In the data rows, 50 means zero.
A hidden rule labels the rows of this table. It goes by one to three of the table's principal directions, not those with the most spread.
  46  30  70  50  62  53  56  37  35  51  50  52  33  57  37  44  39  54  53  54  44  34  51  70  28  46  52  58  38  40  52  56  43  50  42  43  35  41  51  24  38  53  38  31  55  60  40  53 3
  29  51  39  65  56  36  54  48  64  49  46  56  55  55  45  72  53  52  51  52  53  56  54  47  56  37  33  50  59  61  53  59  66  62  57  65  48  43  51  50  43  54  50  46  62  56  47  58 2
  36  43  38  63  46  46  57  43  67  59  33  42  53  65  46  58  53  45  64  42  73  70  55  32  65  62  43  55  62  63  31  67  72  54  54  72  53  44  48  51  41  54  65  65  58  47  49  53 2
  76  55  55  33  45  34  46  45  30  55  59  52  48  28  66  52  73  55  27  63  37  50  38  57  48  44  45  40  61  37  61  20  39  36  50  34  49  58  51  75  68  62  36  40  40  42  50  36 1
  50  67  57  42  43  67  38  59  51  57  51  57  62  29  47  57  52  51  41  66  42  27  55  60  44  60  53  42  41  40  58  42  40  57  49  46  74  59  60  61  40  40  53  53  65  57  62  61 2
  57  43  52  64  56  54  59  58  62  44  43  49  52  51  50  62  58  65  42  61  50  42  55  46  54  70  41  48  51  56  60  51  44  46  58  67  65  53  47  63  57  42  46  56  61  55  55  52 3
  56  44  30  69  64  31  57  57  58  52  42  51  58  38  58  76  63  55  38  67  48  62  41  41  61  47  19  59  68  62  66  48  67  55  57  65  66  45  45  71  66  65  41  47  59  53  52  41 2
  49  20  62  65  60  18  66  37  40  50  58  73  41  78  57  52  75  99  36  71  53  34  57  45  52  61  39  56  59  69  60  29  34  34  48  70  22  42  64  55  51  63  27  48  53  31  36  29 3
  50  26  58  50  60  45  55  56  40  32  51  45  34  65  41  40  41  68  47  61  43  50  43  51  51  28  56  69  38  46  71  46  49  43  32  45  19  39  32  53  65  66  29  52  17  32  38  40 3
  51  60  51  28  49  67  35  66  35  45  60  48  47  57  53  17  28  37  61  35  55  62  51  45  47  44  72  49  28  48  43  52  52  51  37  34  38  57  54  46  46  36  54  68  18  31  49  56 2
  00  26  45  87  50  37  64  40  86  54  23  53  52  87  34  83  50  56  82  49  72  65  63  28  70  57  38  64  70  75  40  83  73  63  50  80  44  34  42  26  35  67  65  56  75  42  51  45 1
  59  50  53  30  50  45  50  49  33  48  59  54  39  64  57  32  48  37  55  26  55  66  42  52  42  46  64  38  51  46  39  47  44  38  47  37  27  47  53  39  54  40  47  40  42  36  42  43 2
  35  28  44  68  55  34  55  45  65  65  41  43  58  64  54  65  71  60  46  59  73  55  53  37  67  51  39  59  69  62  57  49  67  48  51  81  45  36  47  76  53  62  37  71  57  34  40  46 2
  64  63  45  44  46  47  44  53  46  55  53  55  58  34  53  58  65  59  31  65  46  42  45  52  53  59  45  41  49  45  57  33  51  48  53  51  65  54  58  79  53  47  49  58  57  49  52  52 2
  68  53  51  30  50  42  46  54  31  43  60  51  44  49  66  30  57  50  32  48  32  62  37  51  50  37  60  43  46  45  67  33  44  37  42  29  41  52  49  68  73  53  37  53  31  28  51  31 1
  72  52  47  50  50  40  55  69  41  44  58  45  56  37  75  37  60  62  32  55  45  59  48  34  65  46  36  52  55  68  56  37  27  39  58  61  52  65  51  69  71  50  38  53  41  39  62  34 3
  86  63  49  31  45  69  47  67  40  56  56  60  57  31  57  42  50  50  34  50  48  26  44  61  33  72  56  48  50  34  54  29  30  42  51  45  68  53  58  62  47  37  51  40  54  57  56  48 2
  73  76  49  16  48  65  34  65  39  53  67  40  65  12  63  20  44  34  27  49  35  40  49  70  36  38  66  44  36  29  70  30  40  51  46  30  66  61  53  80  52  43  46  54  20  58  57  54 1
  76  56  52  15  52  61  44  72  32  40  64  59  56  42  57  07  38  80  24  58  38  38  45  51  39  47  77  57  26  42  77  24  40  45  28  36  32  48  54  79  57  50  36  69  01  20  51  38 1
  64  43  48  43  58  55  51  57  38  45  65  49  50  51  41  37  39  52  38  51  43  34  38  71  35  36  61  60  40  33  67  40  50  42  37  38  32  37  42  53  53  48  38  47  30  55  36  50 1
  52  34  62  61  52  57  55  54  49  53  56  54  56  55  47  48  50  80  45  65  52  23  54  52  48  69  59  59  45  52  61  42  36  45  42  56  42  43  51  48  49  49  40  64  53  41  47  44 2
  50  65  40  30  58  59  49  53  45  47  49  53  49  42  36  41  27  42  40  43  41  50  48  70  34  37  53  53  35  37  61  48  67  64  41  38  43  30  51  48  33  51  49  44  33  55  39  64 3
  72  55  24  58  49  34  61  52  61  55  53  41  68  34  62  62  75  60  17  56  48  53  37  52  66  41  35  56  71  48  71  31  63  42  58  68  59  38  42  97  71  58  43  62  52  54  47  43 1
  51  43  58  35  54  40  53  41  23  50  63  58  34  62  50  27  41  52  43  41  38  51  44  63  34  27  55  53  41  47  50  44  44  45  39  34  17  44  58  31  43  53  38  37  33  44  38  44 1
  36  49  38  69  49  47  62  47  77  57  35  51  65  54  50  67  61  66  45  55  59  53  56  36  65  60  40  53  63  66  52  60  65  59  56  78  60  43  53  62  46  52  56  65  72  47  57  53 1
  60  31  52  63  48  47  61  45  46  45  53  51  44  59  38  53  44  66  52  53  52  31  39  55  43  47  50  68  53  42  47  49  44  38  45  47  32  41  36  33  53  63  49  38  47  58  42  38 1
  70  54  53  21  55  75  44  62  23  38  48  49  27  48  30  37  21  30  61  36  44  58  30  62  30  49  68  47  24  28  36  60  50  53  36  25  40  49  45  30  50  31  55  33  40  56  45  65 2
  59  31  48  47  51  37  52  43  45  60  61  61  50  67  51  47  67  57  47  50  65  34  45  59  42  54  60  59  66  41  55  30  46  33  43  56  34  36  53  62  50  58  42  44  44  47  32  35 1
  40  44  53  50  58  47  52  46  47  49  46  51  41  53  47  52  46  48  50  50  42  57  47  51  45  34  46  52  46  53  53  60  56  59  47  50  43  47  51  42  50  51  42  41  56  50  49  55 1
  76  59  52  50  51  68  47  64  33  52  55  38  47  23  52  49  35  40  46  52  44  45  45  55  43  63  39  49  40  44  41  48  39  51  58  39  66  64  47  42  51  35  50  50  44  67  53  65 2
  68  60  44  25  61  59  45  78  28  44  59  51  41  57  60  17  25  44  52  28  62  74  55  42  43  56  54  49  32  54  42  46  52  50  48  52  36  55  59  59  41  24  48  67  11  34  43  63 1
  42  65  59  43  43  53  46  58  62  36  67  63  66  59  59  28  50  67  56  42  49  37  70  52  52  60  76  41  40  53  58  43  26  43  50  52  49  62  60  52  44  35  62  59  46  44  63  40 3
  39  54  44  64  65  39  49  59  58  48  51  59  56  54  45  72  47  68  45  58  55  45  61  54  52  69  35  45  45  55  65  47  62  61  60  65  58  36  55  65  39  39  48  67  61  49  40  60 2
  40  48  50  35  63  52  52  48  47  65  43  61  51  55  43  44  39  45  52  46  56  52  60  62  32  66  53  50  47  49  53  54  62  63  42  53  50  35  65  45  22  47  52  47  48  50  43  56 1
  46  49  58  48  46  57  45  65  56  52  60  57  65  49  57  43  57  59  47  59  52  30  59  50  51  49  61  52  52  52  63  39  28  43  44  57  48  57  54  58  49  47  42  53  45  42  58  43 2
  36  52  55  50  48  61  44  44  58  45  42  41  47  38  32  61  39  46  58  56  44  45  48  56  49  33  56  55  41  38  52  61  60  66  44  43  50  47  38  43  48  59  52  46  48  59  50  65 2
  57  56  38  64  50  46  56  62  65  50  45  38  65  43  74  58  68  53  39  53  52  73  54  31  77  58  35  46  66  64  63  45  58  43  60  67  67  58  45  83  72  47  46  77  50  33  62  45 2
  76  70  49  23  49  54  38  43  25  51  59  56  42  29  67  23  52  51  32  50  33  55  42  50  42  40  55  46  36  45  49  32  51  54  47  29  55  63  67  63  58  49  45  52  34  43  53  53 2
  44  52  53  47  57  54  48  54  54  36  47  54  46  48  44  44  43  70  40  62  36  42  54  49  48  39  53  57  31  53  67  52  51  62  45  54  51  50  51  61  51  52  43  55  43  48  53  56 2
  75  57  43  34  36  63  42  64  35  56  55  29  48  43  72  22  52  10  52  29  59  72  39  38  58  34  53  53  58  47  33  45  42  32  50  41  55  69  44  57  67  46  51  52  28  42  58  43 3
  53  58  44  49  49  46  47  47  54  62  52  49  65  35  59  49  60  52  41  53  59  48  53  49  53  50  45  51  56  51  48  44  57  53  54  62  61  52  59  69  44  52  52  58  58  54  54  52 3
  48  69  49  34  40  61  45  64  56  50  56  54  62  52  58  35  45  39  54  31  53  52  58  52  50  55  67  40  49  48  50  48  38  47  51  49  54  53  56  52  43  34  62  53  50  44  61  47 1
  52  58  36  58  45  53  57  66  64  44  54  44  64  62  53  51  46  44  53  33  63  60  51  45  62  54  51  47  58  52  49  52  56  38  54  58  44  45  40  55  52  38  59  65  46  44  51  49 3
  57  47  43  54  43  46  53  36  50  52  49  42  47  49  47  55  57  45  47  47  53  52  36  48  54  36  49  53  60  45  42  48  60  44  50  44  40  43  40  48  61  63  48  46  49  51  43  48 2
  76  67  65  24  55  65  36  62  22  54  69  62  54  23  55  37  45  44  41  58  36  28  50  77  26  69  62  34  32  30  55  30  23  46  46  25  64  63  67  49  43  29  46  36  52  62  54  55 3
  41  55  56  30  51  58  38  45  50  49  45  57  44  55  42  40  48  50  50  51  51  46  53  51  40  45  67  45  36  41  54  50  60  59  41  45  48  48  57  61  41  49  49  54  41  41  47  59 2
  76  63  37  41  50  55  45  66  45  50  59  39  58  36  56  44  49  29  37  40  50  53  38  57  46  53  50  40  51  38  53  43  52  39  57  39  63  53  42  69  61  36  52  54  40  59  49  50 2
  43  50  50  44  44  45  48  45  50  46  61  55  56  49  46  36  42  62  49  48  49  37  48  54  44  16  60  66  47  45  52  46  51  52  39  45  25  45  47  42  44  68  48  42  31  49  48  44 2
  44  53  48  77  50  56  56  46  75  51  29  40  59  27  36  90  55  65  47  71  47  39  53  45  60  73  31  47  52  53  50  65  60  68  66  67  83  50  42  56  50  51  59  57  86  72  60  66 2
  44  48  42  54  42  52  51  46  56  47  43  37  46  58  54  41  44  33  64  34  56  73  46  34  62  30  51  60  57  57  36  64  63  50  48  48  43  55  39  39  57  60  59  54  36  45  54  47 2
  38  55  36  75  42  49  49  27  80  65  26  22  56  29  40  93  62  19  64  50  59  64  49  50  65  62  31  49  73  41  37  70  82  63  69  57  92  49  32  58  52  62  74  55  77  83  52  64 1
  68  30  61  48  52  68  52  49  43  62  48  41  50  49  35  45  50  59  46  59  68  23  44  60  37  80  64  57  43  33  45  47  45  39  42  56  49  41  47  57  43  41  45  59  53  57  38  56 3
  52  53  57  58  55  60  52  55  58  45  46  44  57  24  49  61  47  73  35  72  34  37  54  52  52  47  43  55  41  47  72  48  50  63  51  54  61  54  44  64  56  53  39  61  50  53  60  62 2
  42  64  43  54  55  55  55  60  54  41  53  43  51  51  57  35  26  31  59  25  43  68  60  50  49  37  42  50  43  61  44  70  51  59  60  50  53  56  50  28  42  36  61  47  47  63  58  57 1
  67  57  44  38  43  51  48  60  52  62  46  52  56  54  70  39  63  38  46  33  65  59  51  36  52  85  55  34  63  59  39  44  38  39  63  58  71  54  62  66  53  33  59  57  63  40  57  36 2
  45  54  48  38  56  40  52  56  38  44  63  63  50  62  63  27  39  40  58  31  47  65  54  55  45  31  54  54  50  56  52  48  43  46  43  42  31  47  58  31  46  52  49  33  40  40  51  34 3
  69  63  38  43  40  64  42  61  51  59  46  41  58  32  59  48  51  24  55  45  55  57  46  45  55  65  48  52  60  45  41  44  49  48  54  44  79  61  48  59  54  49  65  53  44  57  59  48 2
Which label does each new row get?
  72  51  38  66  46  59  53  41  66  50  37  19  52  17  40  72  51  38  46  55  55  45  38  51  54  46  34  61  60  32  44  57  70  53  64  51  74  51  21  63  64  65  57  49  46  83  48  64: 2
  29  55  38  67  57  37  49  38  69  52  26  47  46  40  49  83  58  44  52  63  45  72  56  34  63  41  17  51  61  65  51  65  80  76  63  64  75  53  50  59  49  68  53  49  63  58  56  64: 2
  28  47  56  53  58  36  50  45  50  42  55  73  48  72  53  38  43  73  61  47  47  50  63  42  47  55  57  49  38  71  49  58  45  59  47  51  37  48  68  29  39  50  53  49  57  37  52  37: 2
  64  66  28  34  62  50  58  66  47  47  55  58  59  39  50  37  31  47  30  37  41  55  45  65  34  36  42  56  46  46  65  47  63  60  48  51  46  35  54  59  38  44  50  41  33  61  47  55: 1
  47  33  49  53  60  34  62  34  41  59  47  71  44  65  43  58  59  71  40  59  45  43  42  58  39  55  45  55  55  53  55  47  57  52  41  55  36  31  63  43  43  58  42  38  70  46  40  40: 1
  53  48  57  47  50  49  53  49  39  46  59  56  44  71  60  34  51  40  60  33  51  63  51  49  49  60  60  36  49  57  39  52  38  34  50  39  38  56  58  29  55  35  51  47  55  39  50  40: 3
  74  52  37  60  47  47  57  64  46  48  59  59  58  54  50  59  53  63  40  50  54  37  38  50  53  71  45  49  57  51  49  37  41  35  55  51  50  42  48  52  57  41  53  52  61  50  46  39: 3
  70  37  43  34  43  43  53  41  23  54  56  51  38  67  46  25  50  55  40  45  57  57  28  47  48  34  59  62  48  43  38  36  62  32  30  37  11  39  48  51  55  64  43  56  20  28  33  38: 2
  52  41  62  48  49  60  47  60  43  62  54  53  53  64  53  38  52  46  61  47  75  38  61  46  46  82  57  46  47  55  31  50  30  37  52  64  54  58  64  45  35  30  53  56  63  46  50  49: 3
  58  31  39  63  54  26  64  47  46  49  45  51  43  70  55  56  64  67  42  54  57  65  42  38  65  56  35  60  64  62  54  41  58  37  50  63  37  36  46  63  63  63  43  58  48  33  39  30: 2
  72  43  41  48  47  71  47  65  45  48  49  30  48  42  45  38  36  37  49  45  51  48  32  48  50  46  60  68  45  38  52  52  52  46  42  41  53  47  31  55  66  49  50  60  30  53  47  49: 1
  34  60  50  40  47  39  42  40  48  45  51  70  40  70  50  48  53  47  61  42  46  60  55  46  48  48  59  37  48  55  44  50  54  54  48  40  44  52  64  41  43  48  59  45  52  39  48  47: 1
  44  56  40  41  53  34  44  47  41  41  60  52  41  55  46  52  42  27  58  36  39  64  40  66  46  22  53  52  52  38  57  48  57  52  46  29  39  39  42  41  56  58  53  32  37  56  39  43: 1
  47  53  54  60  46  46  55  34  60  66  40  45  60  36  52  72  70  45  44  58  54  47  53  54  54  65  37  36  64  48  43  52  54  49  62  59  70  51  54  54  46  52  53  45  87  61  56  53: 3
  14  51  48  76  53  40  60  46  82  32  36  57  53  64  37  72  43  81  59  55  46  51  65  35  64  48  42  51  45  71  55  73  61  71  59  71  49  43  45  41  43  55  60  57  68  50  58  55: 2
  53  57  35  59  35  58  48  58  61  47  46  27  55  40  55  56  48  25  59  39  53  68  41  36  71  32  46  57  63  51  41  56  55  48  55  47  57  57  29  50  69  57  59  56  40  52  57  50: 2
  46  39  63  51  56  32  56  37  39  58  57  74  45  63  54  56  64  69  51  56  50  39  58  59  41  70  49  44  57  55  50  38  34  45  50  55  41  45  70  39  39  49  44  34  71  47  44  39: 1
  30  42  59  71  45  45  57  32  70  61  39  49  64  34  40  83  70  53  51  78  51  30  59  56  55  43  31  53  69  51  51  53  47  53  53  62  60  54  46  42  41  77  46  27  75  69  58  52: 3
  22  43  62  55  53  55  54  36  57  38  43  46  29  76  37  41  30  37  76  28  47  61  62  48  43  46  60  44  37  60  33  82  47  61  55  45  40  51  49  08  39  40  60  40  53  60  47  60: 2
  16  68  48  46  51  39  36  45  66  47  53  57  60  46  54  62  55  27  62  46  39  61  60  59  54  26  54  36  56  52  64  55  53  66  53  41  60  50  53  47  49  56  54  36  60  53  56  50: 2
  37  37  43  63  55  28  46  40  49  48  52  56  45  66  50  53  56  66  56  61  56  57  49  39  62  37  44  68  52  59  54  47  68  53  43  56  38  44  50  58  55  71  47  62  38  37  40  41: 1
  70  42  50  54  52  44  57  55  46  53  59  50  60  48  61  43  66  72  30  61  54  37  49  50  55  66  50  51  54  52  61  32  38  33  51  61  50  49  53  74  60  47  40  63  50  43  48  38: 3
  21  36  59  80  47  55  63  38  71  50  43  47  56  66  43  54  44  69  66  51  54  45  64  37  59  56  51  55  50  71  38  77  50  58  51  64  42  54  49  18  41  50  58  61  67  52  59  54: 1
  46  62  37  51  36  55  46  59  64  59  41  45  60  44  58  61  59  21  52  43  51  61  46  39  61  46  44  44  70  56  45  54  49  52  57  51  70  55  47  52  56  52  59  44  61  51  62  45: 2
  60  39  40  53  48  42  54  54  51  63  57  53  60  57  46  58  64  59  37  53  64  34  39  57  49  55  53  56  65  40  57  35  53  37  46  62  41  33  46  72  50  50  45  57  53  49  37  43: 1
  10  39  63  80  51  49  47  41  74  47  40  44  50  61  30  83  49  56  71  65  59  38  67  50  60  56  44  50  47  52  51  68  58  61  56  63  56  47  40  40  38  54  54  60  69  58  46  64: 3
  87  40  42  67  49  65  68  59  52  69  32  41  54  34  53  70  62  43  31  57  58  36  39  48  48  89  21  52  71  52  40  48  40  37  67  69  83  47  48  53  54  43  48  40  86  69  55  48: 3
  47  80  36  53  48  37  46  55  67  28  43  43  48  29  68  74  59  33  44  47  23  85  51  37  70  27  28  30  62  60  68  49  58  62  72  39  73  64  37  66  79  57  50  43  43  49  64  53: 2
